In the data rows, the value 50 means zero.
Some points:
29 88 61 46 53 94 57 38 60 99 65 49 64 57 36 33 53 25 40 28 41 58 23 26 54 57 37 41 52 55  2 67 60 45 87 80 33 35 50 13 15 49 25 31 64 67 31 36
74 60 36 50 33 41 49 29 62 81 68 65 63 80 66 45 43 53 39  3 15 11 65 27 59 52 76 81 71 68 68 71 76 87 48 49 49 13 15 35 62 65 68 51 36 43 77 72
65 19 43 43 61 45 47 77 77 37 79 75 37 30 41 46 60  5 42 51 61 60 74 39 19 36 39 40 61 51 46 80 65 79 93 27 59 36 56 55 26 41 49 54 32 37 66 40
47 22 33 79 50 60 34 41 40 50 77 63 51 61 29 28 39 52 46 43 43 68 70 28 33 43 44 34 42 58 50 41 34 66 40 70 60 43 76 45 44 43 74 68 59 26 27 62
30 52 52 47 59 50 43 81 84 44 49 39 75 95 27 75 57 29 68 52 54 43 63 47 57 47 59 73 49 51 34 65 48 64 44 69 82 22 57 83 55 45 21 72 33 51 23 42
63 22 29 22 51 48 60 60 50 79 65 16 59 66 73 69 10 51 34 49 63 59 52 45 53 51 47 52 39 48 28 47 55 37 48 46 76 50 58 53 79 24 46 74 51 48 45 17
30 65 50 20 68 25 62 60 46 42 67 62 79 49 43 46 46 50 34 45 48 61 50 43 56 54 70 25 35 50 56 41 42 40 52 58 85 46 55 83 28 43 85 53 51 39 60 46
56 41 53 59 34 51 54 48 35 58 43 50 68 44 51 41 80 64 34 28 62 79 66 66 25 46 42 76 35 68 63 52 19 45 56 55 39 44 55 58 54 65 55 63 73 52 53 52
84 65 67 99 92 99 82 76 38 39 46 18 62  1 56 42 41 33 48 51 33 49 46 48 69 60 96 71 63 57 69 42 55 53 45 15 84 35 38 25 72 39 57 72 68 66 40 48
52 73 52 36 57 20 49 48 66 20 44 58 43 67 58 48 48 36 70 51 69 47 39 36 53 35 28 73 56 78 49 39 40 54 53 48 50 47 59 44 58 68 83 50 61 69 37 48
40 42 28 65 82 33 64 52 46 77 43 99 29 40 51 45 51 31 23 31 69  2 13 79 43 70 52 38 40 50 24 40 52 63 39 61 62 73 62 48 74 44 45 59 27 49 52 49
62 16 52 51 50 44 23 25 29 66 38 48 32 46 24 57 38 54 76 34 43 45 45 46 93 53 53 45 59 62 47 58 35 29 70 67 57 51 51 58 33 30 71 70 52 87 57 77
58 65 42 47 51 36 41 36 60 55 53 41 55 51 61 53 56 59 75 38 64 52 38 46 68 20 75 32 50 30 91 76 75 36 48 71 29 74 60 47 49 34 35 78 51  0 55 30
32 51 49 51 43 27 50 26 53 65 19 25 25 14 35 58 46 58 49 74 52 84 19 25 61 69 86 96 62 40 40 57 56 60 59 28 46 41 57 79 25 32 44 53 52 33 74 65
46 46 51 62 64 49 56 69 56 57 22 49 25 65 66 27 73 52 49 30 38 70 83 85 70 48 48 57 68 55 55 55 53 19 57 48 60 30 78 22 27 59 48 35 57 44 72 76
60 65 44 31 54 40 57 57 67 54 99 54 55 46 61 50 37 49 32 12 34 26 31 64 46 38 45 67 87 66 91 37 34 48 69 57 45 70 44 56 39 17  0 32 58 49 62 76
92 41 44 27 51 48 52 74 61 72 14 52 62 22 22 45 49 53 60 79 57 16 81 47 39 47 21 53 53 34 58 28 63 43 37 51 43 38 55 60 31 57 33 44 99 58 53 79
47 50 20 74 49 44 75 72 28 20 64 91 47 49 48 64 53 56 83 46  6 47 31 20 59 43 39 57 56 28 43 55 61 49 48 62 38 35 58 60 60 26 22 10 26 58 39 44
25 52 50 44 50 60 75 71 53 46 61 52 33 37 71 43 59 59 73 33 43 58 48 73 33 35 45 56 35 99 46 99 95  9 74 36 54 77 46 65 47 35 56 36 50 32 28 50
37 39 17 37 42 59 27 56 21 48 44 51 49 45 45 85 75 43 37 34 50 69 69 38 72 93 45 41 30 42 46 55 52 38 51 23 43 51  0 39 62 46 30 42 53 26 40 87
43 46 36 62 57 57 41 78 36 60 52 50 58 67 61 48 77 31 65 65 57 47 55 59 51 65 55 46 80 27 45 42 46 60 57 64 32 67 48 80 35 75 81 34 54 54 66 43
34 45 43 53 99 30 29 46 28 41 79 44 60 49 58 49 36 78 28 47 66 56 46 47 39 48 42 38 59 46 41 63 42 58 39 33 40 45 65 46 57 68 57 25 93 61 66 54
42 44 55 27 50 43 40 33 35 39 48 58 48 45 10 52 52 51 58 75 52 54 76 99 38 86 52 86 78 50 71 67 43 43 60 40 27 13 75  0 80 17 57 34 18 38 27 37
36 57 35 54 56 56 50 52 74 63 52 26 36 46 48 60 29 62 59 67  0 68 56 52  8 47 24 32 43 46 59 57  1 68 55 59 89 61 31 51 57 50 38 29 32 36 70 56
55 69 56 65 35 55 47 54 49 66 78 62 24 54 42 53 29 56 59 80 67 44 56 35 44 38 33 64  7 64 66 14 73 23 63 37 52 45 45 51 81 66 55 51 27 65 48 55
29 62 45 57 54 80 52 36 73 35 63 49 78 54 44 36 58 42 61 73 68 62 23 70 38 19 62 51 52 13 59 58 21 50 46 33 38 57 32 53 52 54 53 66 29 64 54 91
36 60 82 37 75 49 35 67 30 67 48 51 71 34 76 46 64 45 71 44 30 15 67 33 27 50 32 44 34 67 44 42 50 68 21 51 38 63 62 55 35 41 58 81 19 12 26 59
46 49 62 34 34 48 59 44 60 62 39 62 40 62 68 22 63 57 30 59 54 68 59 66 30 53 61 45 51 36 41 30 61 63 62 63 60 50 32 80 99  6 68 45 69 58 46 64
95 34 59 24 46 56 54 48 50 10 43 64 68 49 37 33 47 37 42 36 15 61 29 65 55 59 56 38 22 31 24 61 57 22 44 52 29 50 44 55 54 51 50 76 67 58 39 54
71 74 40 52 41 48 26 60 84 53 19 62 27 21 59 22 43 47 61 31 79 77 18 36 50 53 39 30 77 57 50 68 30 30  0 31 51 17 45 38 56 41 51 36 45 44 37 50
59 78 99 40 63 70 39 14 24 36 50 69 44 46 71 68 49 32 56 64 60 72 51 61 68 42 28 27 37 27 73 48 67 75 64 63 69 31 66 63 56 56 35 39 47 41 66 47
46 54 54 60 50 73  8 64 67 58 48 61 39 41 53 96 72 44 32 34 71 38 57 42 58 36 51 62 33 45 52 57 17 40 58 38 48 64 52 61 57 35 84 40 72 60 51 44
31 30 45 39 34 35 73 58 25 35 66 32 45 37 75 33 43 78 71 58 78 28 56 48 62 42 39 38 50 26 40 63 26 48 70 49 41  9  0 30 25 49 57 66 47 64 30 58
56 77 29 25 30 72 48 61 19 55 39 21 42 47 49 34 45 47 75 60 58 38 51 58 46 54 50 36 70 46 46 50 52 44 54 66 72 69 70 44 56 53 78 67 18 49 72 50
43 54 56 52 32 60 56 35 59 31 37 57 66 57 49 43 66 84  0 50 17 21 24 49 53 47 27 59 44 44 56 50 55 41 51 28 70 23 66 71 26 52 68 52 18 41 32 35
37 44 49 38 59 53 43 18 75 27 50 64 64 31 58 50 45 58 76 56 59 33 58 41 59 58 61 54 54 69  4 28 59 62 65 39 56 38 46 47 67 64 41 60 69 34 62 91
41 63 37 19 47 56 63 30 41 53 47 62 50 39 34 65 37 47 69 62 33 54 36 44 33 51 52 47 37 60 57 40 55 40 29 59 53 54 55 50 46 56 93 42 76 70 54 74
53 58 55 56 47 47  0 47 27 33 41 53 83 57 33 25 47 73 57 50 62 57 44 52 58 41 13 72 53 63 43 41 60 37 67 47 96 87 30 42 60 56 31 47 53 31 55 19
45 38 60 38 42 50 51 71 58 35 57 56 39 48 53 48 55 69 41 59 48 38 46 27 97 43 74 45 39 36 45 47 33 48 68 76 72 63 90 13 73 74 49 26 49 25 56 66
31 18 66 49 48 52 82 30 48 46 37 27 81 82 45 52 40 11 52 31 62 25 38  3 24 67 56 43 76 54 88 41 48 28 55 45 51 54 49 39 56 36 53  0 67 27 28 33
51 59 46 65 38 26 47 51 58 39 69 52 53 64 75 54 50 23 46 55 52 74 39 52 58 69 38 54 63 45 38 28 63 33 52 27 59 67 51 40 29 44 77 62 45 76 60 70
60 61 30 43 29 76 40 43 36 42 44 73 41 56 65 67 35 63 68 34 55 48 37 64 32 59 63 45 59 54 50 32 44 88 72 29 36 49 62 77 31 56 58 47 71 38 16 14
72 32 79 33 61 71 63 56 59 55 57 52 28 83 55 87 34 80 47 43 58 71 41 43 47 41 32 36 71 53 35 66 57 56 38 41 39 58 53 51 67 63 61 72 39 56 49 57
57 32 47 57 49 49 33 70 51 54 47 59 50 71 45 40 36 37 25 99 26 23  4 61 53 60 49 64 33 79 87 98 53 79 59 68 44 60 41 21 25 35 38 63 74 46 47 53
39 17 55 77 60 40 37 36 47 74 51 60 45 70 47  8 55 55 78 51 31 61 40 52 48 47 61 31 53 50 53 34 58 42 56 29 56 47 59 74 68 65 34 61 49 61 50 37
50 53 37 39 69 43 72 53 33 49 40 53 57 70 16 53 64 58 69 20 86 69 49 69 44 32 76 61  7 53 61 45 48 66 26 37 67 32 24 23 28 56 40 41 46 72 84 37
55 55 67 57 92 69 56 44 48 39 25 60 30 31 25 31  7 49 19 55 56 57 85 42 78 33 56 70 83 70 53 34 48 36 48 81 14 53  2 67 27 31 55 39 10 41 62 24
33 52 13 49 30 62 48 42 46 45 62 29 35 40 46 39 71 18 28 49 59 42 61 45 65 24 32 28 58 48 70 35 52 46 52 65 53 33 69 61 74 51 46 77 61 63 42 50
74 75 57 54 30 37 34 88 28 52 29 33 84 63 71 45 23 37 41 58 49 77 41 63 49 54 57 45 50 65 31 37 36 52 64 45 10 23 56 50 63 48 41 41 45 53 81 53
33 42 34 50 46 43 40 44 27 73 45 52 43 67 58 72 41 40 30 85 45 54 54 78 63  0 72 40 53 63 44 36 60 22 14 20 31 23 49 53 36 57 29 38 59 34 32 69
66 45 91 30 60 28 47 54 46 69 74 30 25 36 51 36 73 40 59 52 39 45 31 51 65 57 50 68 33 34 60 59  9 44 43 55 47 48 29 85 78 88 58 32 56 52 38 33
70 41 57 54 40 59 32 26 62 31 53 50 26 60 84 36 22 33 52 57 69 36 75 61 30 95 88 59 23 43 47 46 31 32 33 42 56 57 41 38  0 55 30 28 31 46 51 50
90 42 43 68 38 48 85 17 53 46 56 35 71 31 35 69 54 52 52 55 60 48 60 74 67 49 48 26 60 97 28 55  8 46 54 53 47 70 66 73 57 81 44 39 29 43 43 50
53 48 58 56 31 74 58 54 48 41 60 54 34 64 53 52 87 82 57 78 62 15 44 45 44 65 50 28 58 64 27 45 43 40 26 45 58 35 44 60 47 22 36 46 75 57 99 15
44 33 40 24 42 52 24 32 64 49 50 33 63 31 71 37 56 48 41 55 32 45 69 55 55 22 64 53 53 48 41 80 92 85 24 60 62 86 52 47 52 52 48  3 39 99 34 24
30 46 43 48 36 65 82 77 72 80 49 83 69 47 38 31 22 71 49 52 63 55 51 52 80 69 40 50 45 33 76 55 60 87 57 32 52 74 55 59 52 72 55 43 53 31 24 35
78 76 65 55 48 32 63 42 27 41 31 48 41 67 53 48 74 80 41 60 73 52 59 14 25 31 71 51 51 51 43 54 42 69 63 71 57 84 57 46 46 20 30 47 42 56  5 73
These points spread out most along one direction. Take the direction at right angles to it along which they spread out most. Go by this last direction. How far along it is each point below, from 0 to 99? 50 is the average, and the first point above lies past it. One standard deviation of the points above along it is 16.
88 78 29 87 76 41 51 33 49 40 28 14 33 62 59 56 62 55 55 55 53 56 59 63 61 73 21 43 27 37 51 55 65 65 62 80 63 48 51 66 46 59 50 36 52 36 12 49 : 42
18 29 58 71 29 56 69 55 61 43 24 70 75 49 82 55 31 41 57 52 46 57 66 50 47 48 38 62 25 54 50 63 38 41 30 84 34 60 42 51 76 49 63 58 69 58 82 55 : 41
70 49 32 68 46 29 63 27 57 62 68 48 75 23 54 68 65 45 49 68 55 57 41 35 32 41 33 52 34 44 41 61 74 49 49 75 39 37 51 32 54 51 68 43 43 23 67 18 : 47
54 50 38 36 46 54 46 66 66 43 88 55 39 43 46 45 76 71 48 64 36 88 63 40 48 76 81 65 49 52 46 16 54 36 34 68 15 59 51 37 45 68 45 69 52 62 38 32 : 48
20 61 47 49 62 64 62 37 46  8 47  6 12 54 35 34 37 45 41 30 55 34 43 62 45 59 37 75 38 46 37 40 58 62 35 54 14 53 60 56 59 74 38 71 75 42 66 49 : 50
33 33 58 44 43 37 60 40 65 54 49 32 52 48 63 55 69 49 67 46 40 64 54 69 98 50 21 48 36 57 55  7 31 90 27 21 28 57 53 11 30  0 41 50 45 62 52 34 : 57
38 77 44 40 55 39 61 40 34 54 34 59 54 57 49 41 48 47 42 65 47 55 88  6 55 76 52 37 48 56 70 91 35 46 45  7 32 64 75 63 56 65 19 84 41 94 73 47 : 49
40 85 99 86 13 23 53 61 47 43 81 38 42 35  0 57 29 45 42 40 54 43 80 85 56 74 59 30 72 45 41 64 72 54 18 50 55 58 31 49 44 49 53 54 72 51 45 63 : 59
56 64 58 62 65 37 33 49 80 47 30 29 58 58 31 53 49 69 56 44 31 19 62 54 44 41 64  8 23 34 46 32 57 35 79 24 12 57 53 41 63 45 75 48 48 62 57 41 : 42
24 51 54 50 45 25 44 58 61 41 18 70 40 27 65 86 39 50 45 47 34 52 45 59 26 36 72 25 66 51 63 35 44 46 75 83 75 41 32 31 48 87 33 75 59 69 30 12 : 45
37 13 67 56 37 62 34 78 52 43 42 22 49 41 41 64 61 58 40 28 69 54 10 32 22 64 53 33 48 77 80 34 95 75 56 72 42 42 56 55 45 64 34 38  8 59 59 74 : 54
47 39 45 58 74 55 53 43 63 63 61 59 70 64 66 78 67 75 50 66 61 49 50 60 45 65 36 59 76 23 58 48 60 18 29 62 48 59 46 44 41 62 57 73 44 70 49 68 : 43
61 40 58 43 37 43 68 45 29 46 35 52 24 71 35 55 72 23 39 53 33 50 44 40 33 17 34 58 78 25 26 42 52 60 46 24 66 88 32 29 54 76 50 63 50 24 60 38 : 41
50 43 58 68 28 48 47 47 41 56 51 52 56 39 53 60 25 51 59 19 50 43 52 54 36 35 46 81 33  0 32 53 46 40 56 49 61 55 94 60 47 44 42 52 47 58 57 48 : 40
